In the rows, 128 means zero.
Where one turn sends some rows of the set: a few examples, then the rows asked
J504: [ 98 112 115 162 147 127 160 134 129 142 139 131]
J539: [116 124 136 145 127 139 118 115 152 154 116 120]
J630: [126 105 108 132 169  97 129 136 142 141 153 106]
J558: [144 102 125 126 142 143 153 109 154 140 133 112]
J636: [119 106 126 108 128 129 119 119 148 134 115 106]
J96: [126  82 100 123 137  94 145 121 135 152 136  96]
J905: [100 131 124 160 159 100 120 122 129 143 136 114]
J159: [110 114 113 165 143  96 155 139 156 158 139 107]
J324: [103 114 102 120 140 124 156 138 147 120 128 116]
J635: [103  69 111 141 136 100 142 111 155 138 123  97]
J620: [ 90 118 123 145 138 110 111 137 153 151 139 102]
J763: [ 98  98 108 128 141 112 123 139 131 124 114  93]
J989: [114 122  99 133 148 110 138 145 132 139 156 103]
J16: [107 125  96 136 147 111 136 119 115 139 152 102]
J270: [104  78 106 138 123  97 137 124 133 132 143 109]
J766: [ 96  99  99 128 146 116 134 105 149 144  95 109]
J574: [105  94  87 144 144 119 131 118 172 143 116 114]
J490: [107 115  95 148 124 148 134 120 149 148 125  98]
J638: [105 101 148 123 151 105 118 130 137 142 140 120]
J188: [108 113 125 173 150 105 122 112 144 156 146 126]
J578: [136 117 143 136 146 126 127 120 143 161 151 122]
J881: [125 115 108 120 134 120 121 132 156 150 149  89]
J231: [123  99 123 139 147 129 132  92 108 142 118 113]
J913: [143  97 131 141 143 129 138  95 158 162 130 112]
J751: [121 112 130 157 150 103 159 141 140 131 150 104]
J285: [131  81 118 145 129 124 141  99 150 167 132 122]
J981: [134 108 128 128 144 116 158 102 112 146 136 116]
J528: [117 103  95 155 146 112 130  93 161 147 111  97]
J543: [116  94 154 147 139 116 135 104 138 132 114 126]
J793: [104  94 108 116 126 124 143 143 143 128 124 104]
J181: [130 131 112 157 147 129 152 111 146 159 110  98]
J877: [111  96 115 146 116 140 139 119 164 153 112 106]
J936: [ 85 107 128 142 148 105 152 115 137 136 124 140]
J56: [147 120 104 143 160 117 139 100 132 138 115 104]
J972: [114  83 117 147 145 111 167 138 149 144 150 107]
J279: [ 97 124 123 155 167 129 146 109 139 135 134 133]
J276: [119  98 121 151 111 127 155 135 153 141 113 107]
J660: [117 116 119 143 152 122 145 114 105 127 115 127]
J260: [111 122 129 161 165  96 126 116 126 146 121  94]
J92: [122 104 146 137 164 104 124  97 135 142 121 121]
J184: [120  94 131 138 174 106 132  99 155 152 116 122]
J824: [149 103 112 148 151 124 139 118 149 149 107  89]

J660 turns into J504
J877 turns into J913
Where do these go?
J936 turns into J159
J574 turns into J824
J578 turns into J638
J490 turns into J558
J16 turns into J324

Where one turn sends some rows of the set: a few examples, then the rows asked
J237: [104 118 142 135 123 122 106 128  71 127 101 138 159 154 150 121 155 154
 131  89 153 124 135]
J896: [116 140 156 113 173 108 154 132  89 128 135 139 126 136 118 137 155 100
 135  97 152 142 163]
J459: [138 154 141 123 140 144 129 122  75 131 142 146 134 147 146 169 148 104
 134 128 134 126 142]
J496: [105 117 149 136 122 122 106 134  72 133 105 135 154 152 151 114 158 146
 125  83 158 127 135]
J65: [102 116 161 129 123 126 103 135  72 134 104 136 156 150 142 117 157 148
 142  89 152 122 132]
J465: [142 151 158 116 136 144 131 124  92 137 137 154 143 139 149 170 163 118
 107 116 142 137 138]
J249: [101 114 156 130 121 133 106 136  72 132 101 140 156 153 141 118 164 147
 141  99 153 122 136]
J291: [100 113 159 130 120 129  99 127  73 124 103 135 147 143 156 114 163 140
 135  90 155 126 133]
J44: [135 137 148 106 153 112 128 126  95 137 120 135 131 103 170 153 128 127
 149 121 156 146 133]
J271: [107 133 169 118 159 126 148 127 105 133 128 137 130 116 111 133 154 117
 119 114 166 153 149]
J779: [122 143 140 123 169 129 144 129 102 121 141 118 130 125 103 128 157 121
 135 111 144 153 152]
J541: [140 152 149 113 154 122 137 123  79 122 141 152 128 148 152 162 169  95
 123  98 136 132 157]
J219: [ 97 115 157 132 122 129 104 125  71 124 102 139 156 153 138 120 161 149
 137  95 150 123 135]
J651: [154 154 143 122 152 137 133 106  81 121 134 138 146 151 139 160 156 113
 117 109 121 144 147]
J512: [105 139 150 132 159 137 146 121  88 122 138 134 122 133 113 134 153  95
 120 122 159 144 156]
J34: [111 112 143 131 115 124 101 137  76 129 106 138 162 151 152 115 151 143
 132  92 153 126 131]
J831: [125 140 128 122 162 111 135 129  81 133 129 126 125 120 153 143 118 110
 154 126 157 140 145]
J27: [140 145 147 103 166 110 147 131 100 132 119 111 146 123 156 128 134 125
 153 119 149 148 131]
J937: [121 131 145 120 148 124 152 120 103 130 135 121 131 107 113 135 143 107
 113 102 148 149 159]
J353: [149 157 161 102 143 143 137 118  92 121 133 130 149 144 159 152 168 112
 133 124 127 136 129]
J634: [151 157 129 123 149 143 130 121  91 117 147 132 134 141 142 156 171 117
 118 113 127 141 145]
J275: [133 142 148 102 165 102 133 126  81 123 128 138 122 123 161 152 141 105
 164 105 141 135 151]
J875: [123 145 159 115 161 131 158 123 105 118 129 120 140 135 130 119 171 106
 110 113 154 154 143]
J929: [146 138 138 112 168 113 127 105  83 117 120 121 134 117 160 143 129 118
 154 115 135 152 143]
J974: [ 96 113 149 135 126 123 104 120  73 118  98 134 150 145 153 113 159 147
 133  93 156 130 137]
J161: [ 98 109 150 133 123 130 105 130  72 124  98 137 148 143 155 111 165 142
 136  97 158 127 139]
J130: [121 136 157 122 174 126 146 109  95 118 127 124 135 132 103 128 150 111
 131 111 141 158 156]
J45: [107 115 143 134 123 125 107 139  71 134 101 138 157 151 155 117 159 148
 131  94 159 123 139]
J112: [101 106 150 131 118 126 101 131  78 120 103 135 151 141 151 106 156 137
 132  94 156 132 135]
J918: [102 111 157 128 114 133 102 134  77 127 108 139 159 152 139 114 160 139
 136  96 148 126 133]
J236: [141 136 140 104 142 116 134 123  94 137 131 119 135 102 147 154 123 118
 151 112 133 137 145]
J548: [140 144 131 111 161 121 123 121  92 116 133 115 124 111 155 144 142 124
 163 121 134 146 139]
J985: [141 143 150 112 127 144 134 112  91 124 142 134 135 122 140 164 158 105
 114 110 123 133 149]

J161 turns into J249
J974 turns into J219
Where do these go?
J112 turns into J918
J929 turns into J130
J236 turns into J937
J541 turns into J275
J271 turns into J465
J496 turns into J291
J634 turns into J548
J353 turns into J27
J831 turns into J512

Where one turn sends some rows of the set: a few examples, then the rows asked
J765: [143 141 160 117 124 160 126 135 127 124 113 167]
J573: [126 125 141 128 130 133 172 130 133 124 118 124]
J585: [140 145 144 121 101 152 128 130 144 144 109 126]
J792: [132 138 110 133 129 133 120 119  99 124 121 121]
J189: [133 143 144 133 164 156 126 151 131 128 137 143]
J405: [120 108 130 110 118 140 111 102 128 119 127 148]
J597: [137 106 144 122 126 161 126 147 119 117 147 162]
J710: [123 102 125 109 113 145 121 109 123 124 132 154]
J427: [101 132 139 144 135 134 113 109 128 125 135 131]
J225: [138 139 130 130 100 156 135 132 151 144 113 125]
J906: [111 143 150 124 134 128 131 161 125 114 146 135]
J641: [130 115 138 126 126 138 164 128 141 120 119 112]
J833: [151 109 122 147 134 142 142 120 143 142 132 130]
J290: [140 151 123 134 108 137 118 152 110 118 129 157]
J785: [140 126 109 131 127 129 128 108 108 138 133 124]
J357: [149 154 123 128 113 139 120 149 106 119 125 151]
J366: [138 149 135 108 141 126 152 146 115 116 123 147]
J526: [143 151 122 133 110 146 117 154 112 119 133 155]
J48: [149 110 123 149 140 154 129 135 154 133 122 135]
J685: [100 127 143 140 128 143 112 108 131 126 139 127]
J764: [143 142 157 115 115 162 120 137 126 130 121 165]
J737: [150 108 127 150 129 144 141 133 153 135 126 131]
J699: [102 127 150 143 130 128 111 120 134 123 139 130]
J407: [154 112 129 153 126 151 135 126 148 139 126 130]
J192: [138 107 142 129 127 152 132 151 114 117 153 158]
J629: [144 148 135 107 146 126 147 145 122 127 120 150]
J621: [122 102 140 112 112 137 121 103 133 114 123 138]
J917: [111 135 144 119 127 130 128 164 121 111 144 133]
J274: [129 145 127 136 107 158 125 123 153 139 112 125]
J502: [137 106 143 130 121 155 126 148 109 119 149 156]
J938: [131 135 111 128 132 124 118 110 111 131 130 120]
J252: [129 123 142 131 119 138 165 132 139 121 113 114]
J856: [127 108 127 114 113 138 119  99 123 116 123 148]
J182: [132 136 148 130 161 160 128 151 131 134 137 142]
J363: [101 139 133 148 128 145 114 113 136 124 132 123]
J859: [142 139 163 112 126 159 122 136 132 123 121 165]
J320: [133 146 133 128 100 148 137 126 154 139 111 125]
J744: [146 146 135 105 143 130 149 142 115 125 123 153]
J880: [131 131 115 124 130 130 118 107 101 131 126 124]
J339: [116 141 151 118 122 129 129 163 121 108 141 134]
J600: [136 129 145 135 162 154 124 153 133 127 142 143]
J822: [128 119 147 118 118 133 155 121 140 117 111 114]

J765 turns into J502
J880 turns into J225
Where do these go?
J822 turns into J785
J710 turns into J48
J320 turns into J856
J600 turns into J906
J859 turns into J192

Where one turn sends some rows of the set: a few examples, then the rows asked
J480: [142 120 109 124 139 106 120 110 125 112 106 120 110 100]
J391: [151 102 111 129 142 136  94 100 139 121 105 119 109  87]
J155: [126  92 134 147 135  96 105 101 166 117 101 154  95 119]
J780: [141  96  96 143 156 136  96 107 152  80 118 162 125 111]
J542: [138 107 127 139 146 114 137  98 147 107  99 162 128 105]
J802: [152 128 108 161 112 112 123 115 138 115 115 148  87 116]
J760: [129  90 106 139 117  99  85 132 142  97 126 155  97 121]
J394: [164 100  98 146 149 106  82 111 152  95 110 116 110  90]
J119: [151 108 104 124 125 137  85  92 149 108 134 166 107 106]
J20: [137  87 126 154 100 117 104 103 152  96 132 150 103 121]
J448: [157  95  97 137 144 140  90 125 153  91 109 175 118 106]
J982: [161  99 108 136 108  90 120 119 145 128  93 143 133 108]
J939: [157 100 114 168 115 120 114 112 165 111  92 141  87 129]
J771: [175  80 121 167 117 111  95 104 149 122 106 161 108 123]
J876: [150  76 110 127 130 129 101 124 146  86 121 140 123  90]
J708: [148 109  97 139 110 103  62 108 160 117 120 162 117 115]
J782: [173  82 105 141 128 133 108 129 148 117  85 135 108 106]
J731: [139 125 107 159 147 107 113 115 147  99  85 135 139 101]
J810: [142 112  93 164 129 131  87 128 147  80 116 149  98 119]
J454: [142  85  90 147 107 100  87 125 139 103 129 137 109 122]
J499: [171 106  95 137 123  97 119 127 143 128  86 143 123 102]
J592: [138 114 110 141 121 102 124 114 126 108 108 114 117 103]
J803: [174  79 104 153 120 111 100 115 137 115 121 129  97  97]
J401: [151 101 102 137 132 132  92  81 161 104 128 174 123 119]
J882: [173 116  91 142 132 109 109 141 148 113  87 152 119 100]
J378: [139 137 110 153 150 103 101 103 146 111  84 141 130 110]
J256: [139  87 125 141 124 105  80 106 171  99 108 168 138 112]
J492: [160 125 107 160 114 112 131  96 145 127 103 150 102 116]
J358: [145 148 112 147 138 109  86  98 149 118  97 151 124 110]
J118: [142 116 111 144 127 133  81  87 162  87 124 135 125  99]
J607: [154  90  97 140 104 105  83  98 157 120 127 164 121 126]
J588: [159 125 113 153 111 113 127  84 156 124 103 151 123 114]
J563: [146  98 125 135 165 105  85  97 157  87 106 140 115 110]
J115: [133 111 118 144 148 106  77  94 165 124  94 138 120  95]
J444: [164  93  97 169 104 123  89 126 162  92 107 142 124 108]
J293: [137 105 128 138 133  90 110 122 142 124 101 178 113 116]
J553: [148 120 114 111 145 120 115 113 127 108 113 140 107  97]
J615: [138  97  84 157 138 119  88 129 142  79 118 134 116 114]
J224: [153 101 136 158 140 115  91  82 156 102 109 158 107 133]
J774: [137 106 128 142 145 101 129 105 142 120  95 171 117 116]

J803 turns into J563
J401 turns into J454
J118 turns into J20
Where do these go?
J542 turns into J982
J448 turns into J708
J155 turns into J782
J480 turns into J774
J882 turns into J358

Where one turn sends some rows of the set: a few examples, then the rows asked
J672: [129 140 115 127 120 104 131 144 151 138 161 131 111 120  81 129 116 145
 138 119 156 137 135]
J414: [134 108 126 143 125 117 142 126 130 161 140 124 112 123 115 140 131 145
 131 105 171 103 114]
J282: [157 120 120 134 124 111 113 126 145 139 126 152 102 111  68 122 107 146
 133 115 144 137 119]
J251: [ 94 142 114 127 126 116 136 161 105 152 144 119 119 115 108 129  89 116
 150 104 140 136 105]
J676: [138 112 124 139 131 118 150 122 127 157 146 122 119 122 116 145 131 145
 124 102 163 109 114]
J411: [137 142 123 142 121  88 143 146 116 146  94 104 119 119  73 130  98 118
 141  85 128 143 110]
J930: [161 143 135 134 137 119 126 110 116 155 135 136 110 121  97 122  89 115
 150 110 134 145  82]
J51: [125 113  87 136 117 141 125 127 111 158  96 136 111 152 101 138 120 113
 132 104 163 120 119]
J693: [124 120  82 140 120 130 128 125 109 159  98 133 111 154 108 139 121 106
 126  97 160 118 112]
J746: [120 120  80 134 115 130 128 129 105 160  97 139 109 150 106 134 126 109
 129  99 158 124 116]
J410: [133 138 117 140  81 108 157 111 118 155 120 149 106 135 107 154 125 142
 125 120 145 149 104]
J736: [ 93 141 112 132 131 118 142 157 111 148 141 115 126 122 104 118  87 115
 154 105 139 142 103]
J818: [153 148 130 132 142 118 127 114 122 157 140 134 115 126  91 116  92 119
 159 113 135 147  83]
J129: [126 117 104 122 122 111 108 145 141 125  99 130 118 130  86 113 116 118
 143 105 150 127 137]
J715: [156 142 134 130 136 120 122 113 113 155 139 142 107 116  97 118  95 116
 153 114 133 150  85]
J59: [132 137 113 149  86 112 161 107 117 152 120 147 107 141 109 155 118 136
 123 122 147 151 104]
J835: [140 112 123 131 131 117 144 123 126 160 146 125 119 122 113 142 138 143
 132 101 164 109 120]
J994: [135 142 107 121  97 109 117 117 126 138 112 153 111 137  69 140  94 142
 145 132 137 145 120]
J241: [140 144 123 138 118  85 141 145 114 150  93 114 115 119  82 133 105 113
 141  78 126 145 106]
J697: [129 137 110 147  80 118 157 118 123 155 118 146 103 141  98 156 119 143
 122 125 149 150 106]
J57: [137 142 125 143 115  86 147 144 118 147  93 110 118 119  89 133  97 112
 137  79 127 144 102]
J565: [ 95 144 119 130 126 120 136 156 109 145 145 112 120 119 105 127  84 116
 155 117 141 139 107]
J298: [124 119  86 144 111 127 129 125 109 166  97 136 105 154 103 140 120 110
 134 100 167 120 120]
J461: [144 112 130 137 124 122 146 128 139 157 140 121 116 124 110 143 138 144
 130 105 168 112 120]
J478: [157 147 131 134 137 121 122 115 120 150 132 132 104 121  87 114  93 115
 150 120 135 148  83]
J924: [125 131 114 133  97  95 132 147 134 136 109 134 112 130  75 146 103 130
 149 106 144 151 153]
J576: [135 145 125 140 119  87 144 140 121 148  91 112 123 123  80 126  96 121
 146  85 124 144  98]
J508: [111 138 105 123 116 122  99 152 139 141 137 143 100 135  95 132 103 124
 151 128 156 123 121]
J501: [133 130 116 155  84 112 158 109 120 157 121 149 100 135 106 149 119 142
 125 122 154 150 108]
J215: [ 97 144 112 133 129 121 140 156 107 152 149 118 121 119 110 130  82 111
 147 104 142 138 101]

J298 turns into J576
J59 turns into J930
J51 turns into J411
Where do these go?
J924 turns into J994
J241 turns into J410

Where one turn sends some rows of the set: a few examples, then the rows asked
J911: [132 153 102 161 116 117 117 149 122 143 113 139 117 131  90 128  98 159
 120 123 128 119 129 123 132 117 141]
J493: [118 160 128 137 118 119 114 130 111  99 131 136 129 123  96 148 133 147
 107 153 138 104 111 109 158 126 139]
J317: [133 161 123 139 130 133 126 134 118 148 104 134 117 133 109 152 131 136
 138 112 141 135 103 100 164 119 102]
J992: [102 129 111 133 121 105 110 152 150 125 145 104 127 112 109 130 168 129
 118 144 118 132 146 110 118 120 126]
J614: [127 169 119 133 130 100 122 147 139 122 153 117 117 118  99 113 123 123
 126 125 156 171 131 103 149 115 132]
J823: [133 134  95 130 103 115 121 147 155 139 101 136 111 133 102 116 147 151
 120 119 123 111 114 121 130 122 114]
J106: [109 165 102 106 109 106 127 132 115 125 158 120 132 136  92 121 152 137
 143 135 144 141 144 131 143  99 139]
J801: [135 144 122 113 129 112 115 131 123 155 129 109 143 145 128 121 136 145
 115 120 146 128 120 100 145 103 100]
J655: [119 165 139 134 144 128 118 112  92 155 135 128 118 128  99 146 117 122
 118 136 134 123 133 113 131 122 153]
J797: [142 118 118 123 116 136 119 115 142 144 136  95 125 113 102 136 136 133
 139 113 115 134 119 108 129 150 121]
J436: [148 115 110 131 118 134 118 119 138 137 132  95 125 110 106 140 130 136
 134 119 112 129 122 104 131 146 119]
J258: [108 159 129 133 120 114 116 133 138 167 117 142 119 155 115 164 126 150
 123 145 149 149 130 111 153 122 132]
J466: [136 116 117 121 123 108 145 151 145 130 138 121 123 116 100 149 151 131
 149 130 152 138 146 100 148 136 117]
J33: [117 143  95  94 117 118 106 121 124 142 127 106 105 137 113 127 161 127
 122 135 111 133 127 101 156 129 135]
J2: [132 135 138 128 119 148 113 136 148 124 148 150 111 136  95 123 138 154
 121 135 144 110 136 118 161 138 124]
J142: [127 140 129 154 112 113 120 133 124 137 161 135  89 118 126 127 121 156
 122 128 164 133 103 118 126 123 134]
J415: [135 147 118 157 132  99 108 139 133 152 120 144 146 118 104 130 114 126
 143 146 149 147 131 129 114 114 143]
J642: [115 143 103 114 107 134 134 108 121 145 120 120 117 112 106 146 117 137
 117 120 132  94 119  97 148 117 141]
J255: [118 148 133 169 114 128 118 130 128 132 152 127 130 123  98 148 139 154
 113 114 120 130 128 119 109 123 156]
J645: [103 143 119 111 125 118  96 134 129 162 126 122 117 135 131 121 114 139
 160 137 156 136 128 123 154 114 118]
J292: [117 163 124 146 128 120 115 126 119 102 131 147 130 124  94 149 131 141
 110 154 140 103 113 108 155 121 140]
J838: [115 162 103 102 102 105 121 131 121 119 149 115 130 135  94 115 149 139
 141 131 140 143 146 137 141 101 135]
J999: [ 96 142 123 145 138 124 126 130 141 154 140 132  86 126 114 137 134 112
 135 140 141 146 119 121 102 122 141]
J477: [117 155 124 109 115 111 108 106 113 150 128 129 119 114 117 144 159 102
 139 148 148 153 120 128 131 116 138]
J540: [106 135 102 145 111 145 120 142 134 113 141 129 122 107  89 125 149 138
 137 108 121 100 130 121 140 110 123]
J267: [ 97 142 121 147 136 134 127 132 140 154 141 129  88 117 116 139 126 109
 128 145 139 145 115 113 108 121 138]
J38: [134 141 109 126 138  93 100 151 140 134 114 138 133 137 105 108 165 127
 148 144 132 137 126 127 129 124 122]
J476: [102 165 130 152 116 110  98 140 131 111 137 123 126  91 105 133 140 126
 153 138 132 149 124 130 127 125 147]

J38 turns into J823
J255 turns into J476
Where do these go?
J999 turns into J838
J642 turns into J655
J614 turns into J466
J493 turns into J267
J317 turns into J258

